In the rows, zero is written as 128.
One turn moves each row of this set onto another row. After a few examples, where does it send each row asked below?
K_65: [134 105 135 125 140 114 152 130 103 112 107 114 105 170 135 118 121 148]
K_801: [122 124 155 122 118 121 137 122 121 136 127  68 113 130 113 124 157  95]
K_447: [136 139 121 120 142 138 152 121 105 114 127 149 168 152  97 134 126 136]
K_328: [123 122 128 123 109 112 153 130 134 146 152  92 128 108 105 138 144  96]
K_61: [150  95 130 120 155 128 150 135 138 137 133 137  94 166 148 138 137 122]
K_131: [130 117 117 119 156 145 137 154 112 141 110 134 106 148 140 133 104 138]
K_700: [155  92 143 129 139 129 129 126 120 148 107 136 128 173 157 125 127 138]
K_711: [112 129 143 118 112 147 136 113 110 166 114  86 149 113 125 121 133 108]
K_13: [140 132 137 134 153 151 131 117 122 107 136 154 161 152 107 145 142 138]
K_424: [147 134 134 122 151 153 142 116 119 114 131 148 168 160  99 143 144 127]
K_128: [133 120 140 128 153 149 158  94 117  99 135 143 141 136 109 127 142 149]
K_114: [119 131 139 128 109 155 143 127 112 158 114  84 146 111 119 126 142 101]
K_594: [127 137 123 134 143 144 151 123 106 106 124 151 162 145 108 135 131 145]
K_232: [130  98 144 121 157 112 149 123  95 120 119 128 107 166 141 118 125 144]
K_193: [110 140 141 123 105 144 140 121 122 163 120  82 143 120 123 114 143 106]
K_963: [128 125 132 115 162 139 138 139 109 143 108 145 115 152 149 126 101 137]
K_268: [140 118 135 115 154 147 169  89 115 110 135 141 148 136 101 124 139 143]
K_78: [144 112 129 123 166 131 150 141 140 127 134 143 105 168 146 151 138 117]
K_277: [120 138 141 123 103 112 150 138 136 138 159  85 121 127 119 130 141 101]
K_544: [160  82 149 135 142 133 125 115 126 136 113 126 130 165 145 130 133 147]
K_669: [137 103 137 116 145 112 155 129 112 125 117 125  94 172 145 117 123 136]
K_189: [126 115 125 123 165 139 137 153  97 140 114 140 115 162 145 134 118 131]
K_890: [143  90 128 125 171 135 148 137 127 139 138 143 106 156 146 146 139 125]
K_803: [141 118 134 114 158 151 162  91 108 106 131 131 153 134 110 120 146 142]
K_415: [126 124 153 113 120 141 109 114 133 171 137  99 149 113 120 134 133 102]
K_873: [155  91 148 134 151 136 136 111 128 144 112 142 137 160 157 131 131 141]
K_50: [125 118 132 123 116 108 140 136 138 152 145  87 119 113 111 138 146  91]
K_136: [129 130 128 121 160 145 152 110 124 108 149 156 135 126 104 137 128 144]
K_919: [151  84 144 136 151 122 131 125 112 140 120 139 137 171 149 134 137 139]
K_52: [139 129 122 103 167 143 146 110 121 116 152 150 145 122 102 132 127 136]
K_453: [133 126 159 119 112 128 103 120 128 160 139  98 148 113 108 130 132 103]
K_174: [153  96 124 127 159 135 137 144 146 133 138 135 104 160 137 153 135 126]
K_6: [120 135 158 118 111 125 136 111 135 139 142  74 125 137 113 118 161 100]
K_494: [114 132 126 115 114 109 153 133 132 142 151  89 123 124 108 142 145  91]
K_33: [117 126 136 128 114 140 136 133 115 166 112  81 135 109 123 126 138  99]
K_132: [134 137 111 120 145 135 156 125  99 110 129 142 169 144 105 130 133 136]
K_625: [113 136 129 118 108 118 150 131 141 155 151  91 126 118 112 128 145  98]
K_737: [121 132 150 128 101 147 138 123 123 165 129  87 145 111 135 117 130 114]
K_59: [127 136 162 121 112 147 115 124 134 165 142  93 140 114 131 123 129 110]
K_684: [123 127 154 118 115 118 143 112 128 128 142  74 126 143 110 134 164  93]
K_394: [124 133 162 117 119 131 138 114 122 125 138  74 119 131 105 127 158  95]
K_635: [125 132 152 118 111 131 111 119 143 168 144  95 145 120 117 125 140 103]
K_416: [136 130 131 104 165 148 156 104 122 116 147 151 137 131  95 133 127 135]
K_139: [125 136 156 127 106 128 149 127 136 131 151  75 122 138 123 129 158  99]
K_864: [152 132 134 118 158 148 132 115 118 107 140 142 168 155 104 140 151 127]
K_679: [137 115 127 118 150 141 132 149 113 151 107 140 111 164 153 129 113 129]
K_938: [132 118 159 123 117 125 104 122 129 164 128  87 139 117 118 128 139 101]
K_792: [136 110 140 126 143 101 159 123 110 112 115 128 114 175 142 122 125 140]

K_78 -> K_963
K_136 -> K_594
K_193 -> K_6
Where do these go?
K_544 -> K_174
K_268 -> K_424
K_679 -> K_669
K_132 -> K_803
K_189 -> K_232
K_394 -> K_453
K_494 -> K_711
K_737 -> K_139
K_938 -> K_50

One turn moves each row of this set onto another row. After a few examples, where does it send each row asked below?
K_859: [118 138 164 142  86 148 128 176 106 142 150 161 120 125 147 123 118 138]
K_145: [131 146 164 127  97 158 123 167 103 144 143 161 135 100 138 142 109 131]
K_989: [145 143 124 135 125 152 101 151 124  76 146 148 119 139 121 118  76 110]
K_782: [127 144 112 111 124 128 106 138 130  91 167 124 127 139 146 101  98  88]
K_239: [137 131 132 124 105 157 154 134 118 123 153 129 157  95 112 126 145 154]
K_921: [135 133 102 120 132 139 132 125 134  70 155 124 145 130 117 123  96 131]
K_897: [137 138 105 121 123 138 100 143 129  87 160 121 129 133 145  97  91  90]
K_695: [120 131 114 128 123 126 100 149 121  85 165 128 133 138 144 102  99  85]
K_656: [126 146 153 138  76 175  95 165 115 121 148 166 138 126 137 133 123 135]
K_937: [129 133 131 142 126 141 109 155 117  73 150 153 124 144 111 126  82 110]
K_219: [131 128  99 126 129 136 130 133 135  69 161 129 147 131 116 108  98 132]
K_14: [124 137 115 124 128 127  96 140 132  88 173 130 130 139 146  97 100  96]
K_10: [140 143 160 143  68 160 116 170 109 112 146 165 115 115 138 115 102 133]
K_313: [116 143 116 116  66 151 122 157 128 140 161 122 144 119 144  94 139 109]
K_281: [120 153 104 124 105 144 130 146 125 154 172 124 137 101 148  98 143 121]
K_618: [138 143 133 124 124 149 109 154 120  73 152 160 119 147 120 121  80 115]
K_93: [130 156 141 134  97 166 109 178 103 138 159 178 116 117 141 109 121 128]
K_202: [137 134 127 146  88 152 141 125 132 106 147 124 150  92 123 137 119 165]
K_900: [125 142 135 107  90 141 132 159 107 155 155 129 149  92 157 113 127 112]
K_956: [121 146 123 143  89 163 137 131 142 130 148 125 152 112 101 140 130 153]
K_244: [142 133  96 127 130 145 125 134 136  73 148 120 140 128 114 115  87 122]
K_962: [123 148 128 132  73 131 124 140 133 140 166 109 127 102 153  97 125 104]
K_261: [109 133 132 130  91 129 140 152 119 155 164 119 140 112 161 109 137 128]
K_384: [130 142 133 122 101 150 158 147 118 144 142 131 153  87 115 139 118 147]
K_564: [133 141 132 137 126 144 109 153 126  76 157 158 118 147 111 113  81 118]
K_702: [124 123  98 131 130 131 131 136 127  72 154 120 148 131 112 116  99 119]
K_535: [138 146 171 131  94 167 125 165 103 130 150 171 121 115 117 124 127 130]
K_303: [125 144 145 117  97 142 122 143 116 151 170 126 136 106 151 102 150 102]
K_83: [120 127 136 142  99 147 157 149 118 131 146 137 147 110 128 137 127 171]
K_85: [133 146 117 141 115 166 141 144 120 124 151 153 145  98 115 134 130 171]

K_93 -> K_281
K_219 -> K_564
K_313 -> K_956
Where do these go?
K_618 -> K_782
K_384 -> K_145
K_937 -> K_695
K_83 -> K_859
K_897 -> K_244
K_239 -> K_535
K_962 -> K_202

One turn moves each row of this set onto another row. After a few examples, where does it send each row asked below?
K_808: [137  91 166 168 159 150 151 147 136 112 120 105]
K_184: [154 105 168 107 161 160 135 150 140  84 132 121]
K_112: [143  84 126 129 132 131  93 119 133  85 142 119]
K_469: [121 105 142 142 130 127 135 148 172  97 142 134]
K_226: [145 134 166 149 128 127 152 114 127 117 102 101]
K_967: [138  70 171 124 142 159 147 134 153 123 112 121]
K_987: [156 133 127 115 123 140 108  98 159 111 117 110]
K_602: [128 111 154 121 130 126 128 155 174 130 124 108]
K_269: [123  94 109 141 128 128 129 126 167 119 120 108]
K_45: [138  90 145 122 128 132 153 117 178  87 138 135]
K_270: [162 107 163 133 116 159 133 144 139 115 107  83]
K_220: [177 121 147 137 158 139 143  98 128  80 137 114]
K_369: [169  72 173 165 140 138 130 125 153 103 130 119]
K_213: [171  99 162 145 147 146 127  83 118 106 115 110]
K_408: [109 125 146 130 155 164 129 146 149  99 128 111]
K_688: [155 122 158 132 179 159 149 112 131  97 110 112]
K_324: [123  90 114 138 130 128 121 124 174 113 124 112]
K_850: [154 113 142 118 159 117  93 105 134 117 118  94]
K_816: [156 126 161 138 179 161 146 105 140 100 105 110]
K_396: [130  85 185 144 167 120 127 107 141 102 135 100]
K_587: [157  80 183 143 154 153 138 143 144  91 140 118]
K_3: [146 122 152 139 173 109 135 113 128  81 136 115]
K_523: [141  70 168 121 146 158 153 138 160 116 117 119]
K_47: [134 103 154  88 127 126 143 103 152 117 133 111]
K_400: [152  97 120 136 142 165 123  97 141  86 136  90]
K_99: [148 113 161 157 111 127 135 111 175 110 108  93]
K_352: [194 116 141 129 134 156 144 109 142  96 125 115]
K_880: [128 115 147 164 140 128 112 155 153 111 128 130]
K_736: [157 140 148 107 130 116 122 130 136 120 126 129]
K_325: [144 116 162 149 115 148  93 120 132 112 104 100]
K_929: [151 120 135 104 125 119  99 118 135 102 142 123]
K_186: [148 115 138 120 161 114  93 101 130 113 120 103]

K_587 -> K_220
K_213 -> K_987
Where do these go?
K_45 -> K_184
K_880 -> K_369
K_226 -> K_325
K_408 -> K_396
K_186 -> K_324
K_269 -> K_967

One turn moves each row of this set onto another row. After a few examples, where does it send each row asked below?
K_284: [130 140  97 101 118 100 154 147 194 158 115 101 169]
K_797: [109 124 130 110 127 125 139 167 159 149 125 103 202]
K_690: [131 155 131 119  96 120 153 140 147 127 123 118 212]
K_824: [134 153  95  98 103  98 176 115 164 140 107 132 183]
K_211: [108 114 119  95 147 105 141 163 151 154 112 130 178]
K_934: [129 168  96 108 107 146 171 128 154 125  96 148 161]
K_12: [137 141 128 114 114 111 136 170 184 140 127  98 176]
K_790: [126 105 125  85 138 111 171 163 168 130 116 128 158]
K_437: [124 142  98 112 128 115 116 155 189 129 122  96 182]
K_520: [128 133  84  92 135 111 164 136 136 135 101  84 140]
K_644: [100 106 108  94 152 128 134 155 157 122 118 119 189]
K_312: [121 114 106  87 122 119 186 144 187 144 117 104 175]
K_998: [111 140 115 102 134 113 154 168 124 109  86  81 174]
K_187: [119 139  97  90 132 103 173 155 141 110  79  84 155]
K_345: [153 165 119 113  94 100 154 137 167 124 118 126 178]
K_66: [121 157 102 105 113 153 174 131 142 123  96 153 168]
K_118: [107 134 103  92 138 109 168 158 126 114  80  87 168]
K_20: [125 144 100 112 118 131 151 144 137 134 114  59 170]
K_319: [115 125 118 110 138 127 115 166 168 117 126 106 190]
K_663: [118 157  98 107 120 107 157 157 146 120  85  65 173]
K_806: [122 144 100 111 135 114 130 151 121 140 108  80 159]
K_874: [117 147 119 110 119 103 142 136 128 142 111 144 203]
K_366: [121 170 111 119 113 149 146 141 136 127 100 151 175]
K_687: [134 175 103 117  99 150 163 134 157 123 102 139 167]
K_793: [127 148 106 125 118 139 150 165 155  96 128 151 170]
K_344: [124 148  98  98 120 109 173 155 150 109  85  70 162]
K_389: [128 126 118 103 137 124 146 161 117 116 111  87 150]
K_878: [114 163  76 127 123 122 136 148 158 129 117 152 176]
K_278: [101 138  87 117 120 152 172 143 151 114 123 142 196]
K_744: [129 129 118  91 107 119 195 124 149 118 113 137 189]
K_650: [135 151  95 120 110 136 165 156 172  95 126 145 161]
K_241: [121 158 113 111 116 153 160 141 134 119  99 156 170]
K_346: [113 105  95  82 153 116 150 147 172 118 111 127 164]
K_721: [125 177 107 122 102 153 152 137 147 128 102 138 180]
K_832: [109 153  82 125 107 150 168 140 166 118 126 129 198]
K_206: [126 114  93  85 133 122 164 143 195 112 117 108 162]
K_599: [135 133 131  97 121 103 163 143 133 115 111 157 175]
K_97: [115 118 101  93 137 131 171 142 121 127 107  81 159]
K_497: [143 141 101 104 119 120 161 148 147 119 112  69 140]
K_896: [124 133  85 100 123 122 147 139 202 127 120  91 179]
K_675: [114 152  70 114 128 121 156 141 159 125 112 159 166]
K_838: [118 154 108 109 127 105 143 167 134 116  86  75 171]

K_690 -> K_874
K_211 -> K_790
K_644 -> K_346
Where do these go?
K_934 -> K_687
K_344 -> K_663
K_878 -> K_793
K_97 -> K_520

One turn moves each row of this set onto another row. After a few examples, where does it send each row asked below?
K_566: [123 170 124 193 157 131 138  85  98 109 145 148 156 141 125 118 106 111
  83 115 106 125]
K_252: [ 97 138 169 197 151 115 119  95 111  94 172 144 144 125 136 122 111 103
  93 113  93 115]
K_899: [140 116 132 139 153 147 113 123  91  91 160 111 127 136 115 109 100 143
  74 102 112 107]
K_600: [137 100 173 142 163 160 143 112 102  85 116 154 110 127 142 141 132 149
  97 110  76 120]
K_973: [145 105 158 138 148 152 150 134 132 100 101 127 131 124 152 115 142 125
  66 116  89 129]
K_748: [142 122 186 169 153 132 128  81 108 101 152 174 131 124 124 120 136 103
  99 142  85 157]
K_671: [135 124 189 161 161 137 134  86 110  99 156 177 128 119 125 124 131 114
  95 143  83 159]
K_386: [152 135 161 153 149 145 150  80 128 119 145 139 123 107 126 134 144  76
  77 140  97 129]
K_402: [152 114 178 189 175 175 116 111 119 135 142 158 153 132 137 124 106 117
  84 143 100 124]
K_753: [133 124 148 160 149 160 122 123  90  66 169  97 142 143 140 101 113 138
  70 110  90 118]
K_849: [119 127 121 139 131 135 142 102  69  99 130 142 137 138 160 134  97 128
  72 125 124 127]
K_674: [155 117 163 148 196 152 138 130 109  93 131 125 107 119 142 138 117 117
  60 106 118 147]
K_460: [111 133 166 158 112 156 136 116  81  66 130 126 124 139 158 145 114 119
  97 102 100 129]
K_490: [117 167 158 170 160 126 108  93 113 119 150 116 154 114 124 122 137 108
  74 122 122 115]
K_488: [108 127 171 165 107 151 129 108  86  71 130 127 127 141 154 147 112 119
  93  95 100 122]
K_787: [145 125 143 169 140 140 134 115  92  72 152 111 137 132 123 124  94 156
  50  99 101 119]
K_983: [153 138 145 159 144 145 130  81 137 118 134 164 151 158 122 143 114 101
  84 140  68 139]
K_518: [127 113 139 213 141 150 130  88 107 105 156 132 136 111 132 155 124 125
  80  99 114 107]
K_185: [133 118 170 141 187 152 112 142 115  90 148 166 127 150 144 118 113 142
  62 119  77 138]
K_629: [153 135 163 155 155 147 153  90 135 115 139 131 123 110 127 135 142  75
  83 133 100 137]
K_774: [127 146 149 130 114 133 108 132  91  94 131 126 142 134 155 109 146 119
  79 121 107 115]
K_430: [147 135 151 165 138 153 133  72 135 124 135 163 152 153 119 137 114  97
  79 138  77 143]
K_169: [130 110 115 186 164 136 113 103  89 121 166 150 151 119 137 107 132 127
  84 131 125 124]
K_837: [125 131 129 134 127 134 138 110  75  94 125 140 138 137 157 141  94 135
  71 128 122 137]
K_5: [182 121 175 199 175 153 127 117 106 121 133 155 131 116 131 127 123 109
  95 126 104 120]
K_182: [154  91 138 138 169 148 135 106 107  97 107 135 144 161 160 136 116 132
  86 129  83 139]
K_974: [161 157 157 166 172 163 134 114 134  95 134 139 114 145 134 155 128  84
  70 105  83 120]
K_639: [146 124 178 160 198 144 130 104 106  95 146 152 115 119 141 143 114 102
  68 127 120 161]
K_882: [121 125 144 189 105 161 111 116 105  87 142 135 152 143 140 123 149 142
  78  99  84 128]
K_940: [123 144 147 121 112 133 111 139  97  93 129 128 133 136 154 118 132 118
  84 120 104 115]
K_508: [170 124 164 196 167 158 138 117 126 124 146 153 144 121 152 132 119 107
  73 144  81  97]
K_42: [127 103 120 156 138 130 108 121  83 106 161 137 140 120 152 104 149 130
  83 129 117 131]
K_152: [139 139 161 151 175 141 111 126 134 105 148 183 139 155 139 124 112 114
  57 134  75 139]
K_411: [163 135 142 161 174 163 134 125 126  85 127 131 124 164 143 151 112 116
  62 100  72 118]
K_44: [128 136 146 202 131 155 100 115 119 107 156 133 166 131 136 111 158 129
  75 114  91 113]
K_302: [125 105 117 175 129 155 136  88  91 105 145 123 129 118 138 162 122 135
  74 106 122 116]

K_302 -> K_974
K_169 -> K_674
Where do these go?
K_849 -> K_629
K_430 -> K_940
K_402 -> K_899
K_566 -> K_973

One turn moves each row of this set onto another row. After a few examples, where does it send each row asked below?
K_912: [142 124  92 107 127 111 133 109  86 123 142 125 140 120 139 130  90 136
 101 100 121 123 138  97 105 115 126 145 149 126 112 146 149]
K_567: [112 145 148 132 104 150 133 108 132 131 145 162 113 140 117 166 138 123
 114 118 115 151 122 104 106 120 134 119 167 107 148 157 149]
K_951: [181  94 121 138 127 142 162 147 145 139 132 128 112 122 125 146 111 131
 148 120 119 145 133 155 123 133 161 142 129 105 109 128 134]
K_607: [139 115  98 103 145 109 131 110  84 141 154 114 139 120 139 136 107 136
 110  97 136 122 130 105 126 122 127 112 141 140 112 144 149]
K_906: [142 161 117 119 118 124 143 141 163 152 114 150 119 138 142 145 134 101
 147 158 137 111 134 120 140 114 139 116 103 132 144 145 104]
K_708: [141 121  64 112 138 122 118 132 106 128 128 117 129 111 159 113  94 139
 116 116 106  96 117 116 111 115 127 136 125 116 130 147 156]
K_659: [185  98 129 131 126 138 164 142 143 136 132 129 121 121 124 144 106 130
 150 120 131 150 142 146 118 131 155 145 135 109 105 125 131]
K_161: [104 136 130 103 111 131 141 106 138 127 135 136 146 116 137 149 114 108
 131 178 152 161 115 139 111 108 152 108 123 116 149 130 142]
K_696: [129 108  78 117 144 118 127 119  89 144 153 114 120 123 143 139 115 139
 104  97 109 111 111 123 134 127 139 113 130 127 120 152 158]
K_802: [ 98 135 115 115 103 138 139 111 143 123 130 141 132 118 140 149 112 110
 124 179 127 153 104 148 109 109 159 121 118 103 154 136 148]
K_96: [148 127  77 101 137 115 122 125 102 123 127 118 143 109 157 111  87 137
 120 117 125 104 133 102 103 111 119 139 133 123 124 142 150]
K_511: [139 162 109 126 113 128 142 144 166 148 111 153 112 139 143 144 131 102
 142 159 124 107 129 124 137 114 142 126 102 124 147 148 106]
K_872: [131 117  73 122 126 120 128 118  91 126 141 126 121 123 142 133  98 138
  95 100  94 111 119 115 113 119 138 146 139 113 120 153 157]
K_677: [114 145 153 128 108 147 134 107 130 135 148 159 118 139 116 166 141 123
 117 117 125 154 125 102 109 121 131 110 168 113 146 155 147]
K_678: [144  99 128 144 108 147 118 125 139 144 110 120 111 138 135 117 124 119
 152 127 117 131 176 109  83 118  99 119 146 127 133 167 130]
K_496: [183  94 127 132 131 139 163 144 144 141 135 126 117 121 124 147 112 131
 151 119 130 148 137 151 125 134 158 135 131 111 106 125 133]
K_207: [108 141 144 135 107 152 131 111 133 136 147 160 108 141 118 168 145 124
 114 118 111 148 115 111 113 123 137 110 163 107 150 158 151]
K_434: [135  89 118 151 117 153 114 132 142 156 116 114  98 141 138 123 138 121
 153 125 106 123 158 125 101 125 108 100 133 126 138 171 135]
K_735: [183  98 123 136 123 141 163 145 145 134 130 131 117 121 125 144 105 130
 147 121 120 147 138 149 116 131 158 151 134 103 108 126 133]
K_822: [ 98 131 121 111 113 135 139 111 141 131 137 135 135 118 139 152 120 110
 130 177 139 155 103 149 119 111 158 102 116 112 153 134 147]
K_89: [104 140 124 108 101 133 141 106 141 118 128 142 143 116 137 146 106 108
 126 179 140 159 116 138 101 105 153 126 126 107 151 132 143]
K_254: [143 166 113 123 107 126 144 141 164 141 106 157 118 138 142 141 123 101
 141 160 127 110 138 116 128 110 139 137 108 123 145 147 104]
K_172: [148 121  84  96 150 113 121 125 101 136 136 110 144 109 157 115  99 137
 127 114 138 106 129 106 118 116 118 114 128 135 123 140 150]
K_29: [137  95 116 153 105 154 115 131 143 145 109 122  99 140 137 119 127 120
 148 127  99 123 164 119  87 120 107 121 140 118 138 172 135]
K_194: [142  93 131 141 119 147 117 126 139 155 118 113 110 139 136 121 135 120
 157 125 124 130 170 115  97 123 101  98 140 135 133 167 130]
K_842: [140 115  70 106 151 120 118 132 104 140 137 109 130 111 159 117 106 139
 123 114 119  97 113 119 126 119 127 111 119 127 129 145 156]
K_815: [110 141 150 130 112 149 133 109 131 140 151 157 113 140 118 169 147 123
 118 117 121 151 118 109 116 124 134 102 163 114 148 156 149]
K_355: [146 166 121 117 113 122 145 138 162 145 110 154 124 137 141 142 126 100
 145 159 140 115 142 113 131 111 135 127 110 131 142 143 101]

K_254 -> K_355
K_802 -> K_89
Where do these go?
K_207 -> K_567
K_607 -> K_696
K_951 -> K_735
K_172 -> K_842
K_194 -> K_434

